Each path below is one point turned by a fixed rotation once a step. After each direction that follows a path, write how fast that rotation turns it, in degrees each step (0 if it stays still).
Each turn is a multiple of 5 degrees from 10 to 175, or 0.
Each row of a path follows its step; steps can be skipped.

step 2: 14.5, 1.3, -6.5, 18.3, -13.1, -17.0, -20.7, -1.7, -9.1, -13.8, 3.1, 12.7, -21.9, -6.1, 2.5, -7.3, -34.9, -10.3, -4.1, 16.2, 42.5, -1.2, 23.9, 11.7, 24.2, -21.4, -11.1, 6.9, -6.2, -5.4, 26.7, -6.4, -3.1, 13.9, -23.6, 0.3, -9.8, 5.9, -3.1, 12.2, 25.7, -2.1, 21.0
step 4: 28.1, -25.5, -0.7, -7.9, 3.1, -5.1, -16.2, -9.1, -42.9, 1.6, -10.5, -4.4, -6.4, -22.0, -2.3, -5.4, 6.9, 2.2, 8.7, 7.6, 11.3, 14.2, -22.3, -33.1, 31.0, -4.1, -4.4, -9.8, 6.2, 14.1, 8.3, -5.7, -11.2, 11.0, 18.8, 37.2, 7.1, 12.9, -17.2, 3.2, -7.3, 12.7, 3.5
step 5: 10.4, 1.0, -4.9, 24.4, -4.8, 1.7, -19.1, -24.3, -6.2, -22.2, -11.0, 12.4, 8.3, -3.5, 16.3, -1.2, -24.3, 1.6, 8.9, 16.7, 15.7, 19.9, 5.8, -30.7, 31.9, 1.1, -11.6, 4.0, 2.0, 4.7, 12.2, -18.0, 18.2, 6.8, -3.9, 20.8, -6.1, 15.2, -18.8, 16.5, 7.6, -31.6, 30.3
step 6: 12.1, -2.5, 6.1, -1.3, 18.4, 17.3, -13.5, -10.3, -3.1, -10.9, -3.6, -1.0, 10.5, -6.7, -4.8, -19.5, -17.8, -19.6, -2.0, 7.8, -21.6, 15.1, -9.7, -30.4, 9.5, -36.8, -13.7, 6.4, -23.1, -21.6, 26.2, 3.4, -2.1, -11.8, -33.1, 4.3, -10.1, 8.4, 13.4, 10.0, 26.9, -16.8, 20.6
step 7: 37.2, -12.5, -3.2, -24.2, 16.2, -6.6, -1.5, -0.6, -19.3, 11.9, -7.5, 4.7, -16.3, -11.2, 8.7, -22.2, -7.8, -31.0, 11.3, 26.3, -4.8, -7.9, -30.3, -21.5, 1.1, 6.6, -1.6, 6.2, -11.9, -10.2, 19.4, -5.5, -9.1, -10.8, -3.8, 36.3, -13.4, -1.2, -3.1, -3.4, 25.7, 19.2, -2.1
step 9: 0.3, -20.1, -12.1, 0.8, 9.5, 13.6, 9.0, -0.3, 8.1, -25.7, -1.9, -9.2, 3.1, 1.9, -22.8, -34.3, -20.3, 4.3, -16.5, 28.3, -1.5, 12.4, -21.9, -27.4, 7.6, -16.1, -16.3, 15.5, -4.8, 0.4, 15.4, 13.6, -11.3, 15.1, 0.8, -16.7, 13.9, 27.6, -0.5, -10.3, 6.4, -26.1, 31.4
step 10: 23.4, -21.6, -16.9, 1.6, 33.0, -28.5, -6.3, -8.1, 13.9, -14.3, -27.1, -4.0, -22.3, -2.1, -5.7, -2.3, -21.3, -5.9, -15.6, 35.2, -1.2, -14.2, -16.9, -13.3, -16.3, -22.9, -17.7, 21.1, 6.7, -10.8, 21.0, 7.4, -8.9, -4.1, 9.0, 28.0, 3.9, 4.7, -1.9, -3.9, 11.5, -5.0, -7.0
step 11: 3.7, 0.0, -34.4, -1.4, 26.7, -1.5, -14.4, -34.1, -1.2, 14.2, -39.1, -11.0, -10.1, 12.4, 7.0, -8.9, 1.5, -36.8, -1.8, 22.3, 1.5, -17.7, 8.0, -12.3, -2.7, -4.2, -11.5, 10.1, 1.6, 16.6, 1.2, -4.1, 19.8, 24.9, -4.4, 8.4, 7.1, -2.6, -13.5, 13.5, 15.0, 17.3, 12.2
step 13: 3.8, -8.5, 7.9, 16.9, -4.7, -19.5, -18.1, 9.4, 13.3, -0.8, -18.2, 10.4, -9.0, -12.8, -19.5, 9.3, -29.1, -6.3, -18.5, 39.2, 3.0, 17.6, -8.5, -14.7, 5.3, 12.8, -31.3, 10.6, 21.5, 6.9, 17.3, 14.2, -1.6, -18.8, -9.8, 16.5, 15.2, 15.5, 2.2, -27.3, 16.0, 18.2, 10.1
step 14: 6.4, 12.2, -16.6, -4.7, -9.8, -2.6, -20.4, -12.4, 13.6, 18.6, -22.9, 0.6, 0.1, 1.3, 17.0, -5.4, -40.4, -17.6, -21.5, 24.9, 9.4, -12.1, -5.8, -4.7, 7.5, -36.9, -32.4, -1.2, 5.5, 1.5, -4.2, 5.2, 14.0, 13.9, -24.8, 0.9, -2.2, 4.0, -9.8, -11.4, -4.9, 34.4, 11.0
step 15: -15.4, -10.9, -25.0, -40.9, 10.9, 19.2, -12.8, -0.3, -9.3, -3.0, -21.1, 14.8, 13.9, -0.5, -1.7, -0.7, -14.7, -16.4, -4.3, -1.1, -19.0, -11.2, -21.4, 2.6, 12.5, -19.2, -15.8, -21.6, 23.2, 12.7, 3.0, 0.0, -28.5, 25.9, -9.1, 13.2, 4.7, 12.7, -15.8, -2.0, 10.7, 15.4, 22.9
Directions:
0.1, 1.5, -6.2, -2.2, 10.1, 1.3, -4.5, 4.4, 0.5, -1.5, -6.7, 2.4, 6.3, 3.3, 6.0, 3.5, -1.0, 8.7, 0.8, -1.1, -5.2, 1.1, -1.7, -1.9, -1.4, -11.4, -4.8, 3.7, 5.4, 3.8, -3.7, -4.4, -1.0, -0.8, 6.0, 3.9, 2.9, 0.1, -3.4, 9.3, -9.9, -10.7, -1.1 : 70
2.4, 2.8, -1.5, -2.1, 8.6, 5.7, 7.0, -6.2, 3.8, 2.6, 2.9, -2.9, -8.5, -5.8, 3.5, -2.1, -4.6, -0.9, -6.7, 10.9, -10.8, -1.3, 3.4, -9.7, 1.6, 4.8, 4.0, 5.0, -0.7, 1.8, -3.6, 4.9, 1.6, -1.0, 10.3, -3.9, -3.8, -0.8, 1.1, -0.2, 3.7, -5.4, -0.4 : 20
-6.0, -0.3, -13.5, -2.6, -6.3, -3.3, -3.1, -0.1, 9.4, 1.2, -5.2, -0.4, 6.8, 1.4, -1.1, -5.1, 6.4, 3.7, 5.3, 6.4, -1.2, -0.1, 1.0, -7.7, -11.5, 2.1, -2.9, 1.8, 3.6, 0.5, 5.5, 8.6, -0.1, -1.7, -0.8, -4.4, -3.3, 2.0, -4.9, -3.1, 3.9, 3.5, -6.8 : 20
0.3, 0.2, -0.5, -6.6, 6.0, -5.3, 9.2, 0.4, -7.3, -4.9, 5.7, 1.6, -2.4, -1.5, -8.6, -2.5, 4.5, 3.2, 0.6, -4.2, -9.2, 5.0, -8.1, 0.6, -0.3, -3.9, -7.2, -7.9, 9.3, 1.3, 5.5, 3.9, 2.9, -6.0, -0.1, -0.8, 1.7, 4.7, 9.6, -2.3, 4.0, -0.5, -3.0 : 120
0.8, 0.9, 8.0, -3.1, 1.9, -2.7, 1.8, 8.3, -1.7, -2.3, -4.5, 0.5, -1.5, 8.2, 0.9, 1.0, 4.0, 4.1, -4.7, 0.5, 2.0, 1.3, 3.1, -6.6, 1.3, 2.8, 0.7, 4.7, -5.6, 3.2, -1.3, 10.6, -8.8, -1.2, 1.3, 18.1, 1.3, -0.4, 3.5, -6.1, 1.6, 2.4, -6.9 : 120
0.4, -11.9, -6.9, 1.3, -0.4, -1.3, 1.9, -12.0, 0.1, -7.7, -1.4, -9.0, -4.4, 1.2, -6.5, 3.4, 4.3, 5.5, -7.3, -4.1, 5.6, -1.5, 1.8, 2.6, 0.0, -3.8, 7.1, -0.7, 5.5, -3.8, -0.7, 2.2, -2.9, 11.8, 2.9, 3.9, -5.5, 1.5, 0.4, 0.8, -1.8, -3.8, -3.5 : 55
-0.3, 10.5, -1.4, -4.0, -1.0, -8.7, 4.9, -2.4, 0.8, -7.5, -4.9, -2.3, -1.8, -0.4, 5.9, -4.8, 0.4, 1.8, -1.2, 2.7, 4.4, 4.8, 8.8, 0.7, 2.4, 1.1, -0.2, 4.7, 5.5, 5.6, -5.1, -6.5, 14.4, 4.2, -10.9, 2.6, -2.4, -3.8, 4.7, -1.6, 0.1, -0.6, -1.6 : 125
-7.0, -3.4, 3.6, -5.9, 6.9, 2.7, -4.3, 3.7, 9.0, 1.4, -0.3, -9.6, -5.2, -6.9, -2.5, 3.4, -1.4, -6.1, 7.5, 5.7, 4.9, 9.0, -3.0, -0.6, 1.5, -0.8, 2.6, 2.3, 0.7, -6.3, 5.5, -3.4, 0.9, -2.5, -1.3, 1.7, 1.7, 0.2, 7.2, -1.8, -11.4, 1.5, -8.4 : 110

step 1: 24.6, -23.6, 30.0, 13.2, 4.7, -24.7, 21.6, -1.8, -15.4, -12.0, -1.5, 41.2, -24.3, -5.0, 11.1, 27.5, 5.0, -5.0, 4.6, 13.6, 8.7, -5.0, -0.2, 19.0, -9.2, 19.1, 6.6, -0.2, -5.9, 15.8, 32.2, 4.2, 22.2, -19.1, -2.8, -11.3, 12.6, -14.1, 7.8, 2.9, -16.6, -10.8, 17.9
step 2: -24.9, -10.9, 1.5, -13.0, -4.1, 1.7, -14.2, -1.0, -18.6, 4.8, 25.7, 2.2, 13.3, 2.7, -18.5, 37.5, 13.1, 2.7, 19.6, 30.4, 27.5, 3.7, -16.6, 10.3, -17.9, 26.5, -19.0, 11.5, 15.8, 2.6, 14.9, 24.1, 20.9, -2.7, 14.1, -5.7, 10.1, -19.0, 29.3, 4.8, -1.4, 9.0, 8.8
step 3: 16.2, -9.9, 12.7, 7.4, -4.6, 10.6, -6.4, 10.4, 11.2, 1.5, 13.5, -29.3, 4.9, 4.1, -32.0, 9.5, -6.7, 27.4, 32.1, 4.1, 13.6, 6.4, -16.8, 0.7, -24.5, -16.0, 18.3, -5.0, 22.2, 31.7, 18.6, 4.0, 18.6, -0.4, -11.3, -24.8, 13.8, -1.5, -3.8, 10.3, 35.0, 19.7, -8.6
step 4: -0.4, 9.1, -4.5, -1.0, -17.4, -17.9, 1.8, -5.4, 1.7, -15.0, -4.2, -10.7, 0.3, 4.1, -28.6, -9.3, -9.9, -22.7, 7.7, 20.5, -21.4, 12.0, 0.6, 4.7, 6.5, -2.9, 10.5, -4.0, 11.8, 23.7, 4.7, 21.7, -7.5, -15.5, -46.0, -2.8, -7.0, 5.9, 13.0, -32.7, 41.5, 18.7, 24.8
step 5: -0.2, -30.0, -18.4, -2.5, -3.3, -12.8, 3.4, 14.0, 28.8, -1.8, -4.8, 22.2, -14.9, -8.5, -41.1, -1.2, 3.3, -33.9, 13.7, -18.4, -0.4, 12.5, 34.0, 16.7, -21.6, 5.1, -9.1, 5.4, -6.5, 17.6, -7.1, -13.5, 17.5, 9.3, -35.1, 14.8, -13.3, 5.8, 7.3, -9.3, -3.9, -1.5, 7.0
step 6: -1.5, -40.2, -5.1, 4.0, -4.4, 8.9, 4.6, 2.7, 6.0, -7.5, 1.1, 1.2, -17.4, 1.3, -7.7, -5.7, -14.9, 32.1, 14.5, 10.6, -13.5, 24.0, 28.0, 14.8, 6.3, 19.8, 1.9, 22.5, -1.1, 13.2, 2.4, 7.5, 25.1, -1.0, 27.8, 15.2, -13.0, 11.6, 14.6, -34.3, -24.0, -11.3, 20.4
step 7: 13.6, -4.9, 11.5, -9.4, 20.6, -1.4, -31.7, -12.1, 11.1, 22.9, 19.3, -43.4, 16.6, -8.5, -12.9, 22.4, 7.5, 8.0, 12.0, -0.9, 2.4, 4.8, 17.4, -11.7, 12.3, 10.0, 9.9, 24.4, 26.1, 6.0, 6.2, -5.7, 7.9, -7.2, 5.2, 29.7, 5.7, 14.2, 8.3, -8.5, -7.6, -36.2, 17.0
step 8: 36.7, 10.9, 9.0, 0.8, -8.1, -18.9, -24.7, -6.9, 12.3, -23.7, 28.3, -32.5, 10.8, 33.2, -0.4, 21.8, -11.3, -3.9, -3.3, 5.9, -9.8, 14.0, 18.9, 13.2, -5.6, 3.0, 21.3, -15.3, -3.6, -9.2, -0.4, -10.1, 14.2, -15.0, 0.4, 7.3, 1.5, 19.6, -38.6, 7.3, 0.2, 5.3, 16.1
step 9: 35.2, 17.3, -4.3, -22.4, 4.5, -34.5, -12.2, -10.5, -15.1, -21.5, 7.1, 3.7, -14.6, -15.0, 12.1, 13.8, 22.3, 4.1, -3.4, 7.7, -10.1, -10.3, 30.8, 28.8, -10.3, 14.4, 10.0, -14.3, -21.4, 11.3, 6.0, 9.5, -10.1, -3.8, -30.1, 7.0, 29.2, -4.2, 15.8, -4.4, -16.4, 13.4, 11.7
step 12: 22.7, -17.4, 9.9, 1.5, -6.3, -7.4, 4.1, -1.6, -24.5, -11.1, -13.8, -24.1, 6.0, -6.0, -12.7, 19.8, 2.1, -49.6, 14.7, 23.1, 4.9, -11.0, -9.7, -15.1, -8.8, 9.7, 13.5, -3.8, 23.6, -11.6, 28.1, 7.5, 8.9, -23.4, -0.3, -0.2, -17.2, 12.9, 18.8, -0.2, 36.9, -6.6, 2.4
step 14: 5.2, 0.0, 14.3, 3.6, -3.2, -22.5, -6.0, -18.8, 3.3, -11.8, -25.1, -5.1, -26.8, -2.6, -28.8, -6.3, -1.1, 7.6, 15.3, 19.9, -8.3, 31.7, 2.5, 27.9, -13.4, -0.1, -10.6, 5.5, -9.3, 37.1, 13.4, 16.5, 16.4, 20.8, 15.2, 2.7, 15.3, -25.4, 20.7, -26.7, 5.2, -12.7, -12.2
Directions:
0.1, -1.0, -1.0, 6.1, -7.4, -1.2, 0.1, 0.8, -2.0, -5.7, -7.6, -3.6, 2.5, 5.1, 1.2, 0.7, -10.4, -9.5, -4.5, 6.9, -1.4, 7.0, -2.2, 3.7, 4.1, 2.3, 0.0, 3.3, -1.8, -3.1, -1.5, 14.0, 5.7, 0.6, 12.0, -1.5, -1.3, 4.1, -5.7, -0.5, 0.2, 5.2, -1.0 : 170
-8.6, -4.0, -0.1, 0.7, -4.6, -4.9, 0.0, -0.2, 4.8, 0.7, -1.9, 6.2, -1.7, -6.1, 1.6, 1.8, 7.7, 6.2, 7.9, -7.6, -0.7, 7.4, -2.4, 1.6, -3.6, 0.5, -6.9, -0.4, 6.8, -2.1, 2.5, 6.1, -1.8, 4.2, 12.1, -4.8, 6.0, 3.7, 4.5, -1.6, -10.6, -2.9, 2.8 : 85
-6.2, 2.3, 0.3, 1.2, -7.3, 3.2, 5.6, 3.0, -7.3, 7.3, 6.6, -1.1, -0.1, 6.6, -4.7, -2.3, 8.4, -2.4, -1.3, 5.1, 0.4, -4.3, 10.0, -3.9, 5.8, -4.9, 1.7, -4.0, -6.7, 1.8, 5.7, 4.4, -3.8, 7.1, 4.2, 4.4, 8.5, -0.6, -1.3, -4.7, -0.3, 1.6, 9.4 : 155
2.0, 1.4, -5.2, -3.6, -0.7, -3.6, -6.7, -10.3, -10.2, 3.1, -3.2, -1.7, 4.4, -11.6, 1.2, 5.3, 6.3, -2.2, -7.2, -0.4, -3.6, 2.1, -6.4, -3.4, -1.0, -2.2, -2.9, 8.2, -4.0, -1.4, -0.2, 0.5, 3.1, 3.5, -0.9, 1.6, -0.4, -4.7, 3.2, -14.3, 3.7, 2.1, 2.8 : 145
1.5, 4.5, -5.9, 6.9, 6.5, 4.6, -3.0, -0.3, 1.9, 4.2, -3.5, -8.0, 2.6, -1.1, -7.7, -5.8, 0.6, 13.0, 1.1, 4.7, 2.7, -0.9, -9.8, 0.1, 7.9, -3.8, 1.4, -1.5, 5.3, 11.1, -2.6, 5.1, 2.3, 1.3, 4.3, 6.6, 1.7, -4.1, -1.5, -1.0, -4.4, -2.6, -4.2 : 95
-2.3, -5.1, 4.8, -2.5, -0.1, 2.7, 5.1, -3.8, -4.1, 12.7, -2.8, -7.8, 10.5, 5.9, 0.2, 1.5, 0.3, 6.8, -2.6, -2.1, -1.3, -4.2, 5.5, -3.4, -10.8, 5.2, -1.5, 6.1, 2.1, 1.6, 3.4, 5.3, -0.5, -8.4, 3.2, -3.5, -9.6, -2.7, -1.6, 2.6, -4.7, 1.2, -0.6 : 80
1.8, 1.7, -5.8, 10.0, -6.1, -1.3, 1.2, -0.4, -2.4, -0.1, 1.2, -0.8, -5.9, 1.6, 5.3, 1.1, -1.1, 12.5, 4.2, -10.7, 1.3, 0.5, 2.9, 5.1, 0.3, -8.5, -1.1, 0.1, -8.1, -1.8, 7.1, -4.2, 11.9, -1.6, 1.4, -1.7, -6.5, -1.7, -6.2, 0.2, 5.7, 3.9, 2.1 : 140
1.1, 0.3, 4.8, 1.3, 0.2, 1.4, -3.2, 3.0, -8.4, -1.1, -11.4, 0.8, -3.7, -9.5, 4.8, -3.0, -2.9, 5.6, 2.5, 3.8, 1.1, 0.1, 8.0, 3.3, 5.0, -4.5, 1.7, 1.4, 0.4, -0.9, 1.1, 7.0, -8.0, -13.8, -1.6, -1.1, 3.6, 0.2, 5.9, 1.9, 6.4, -7.6, 6.7 : 135
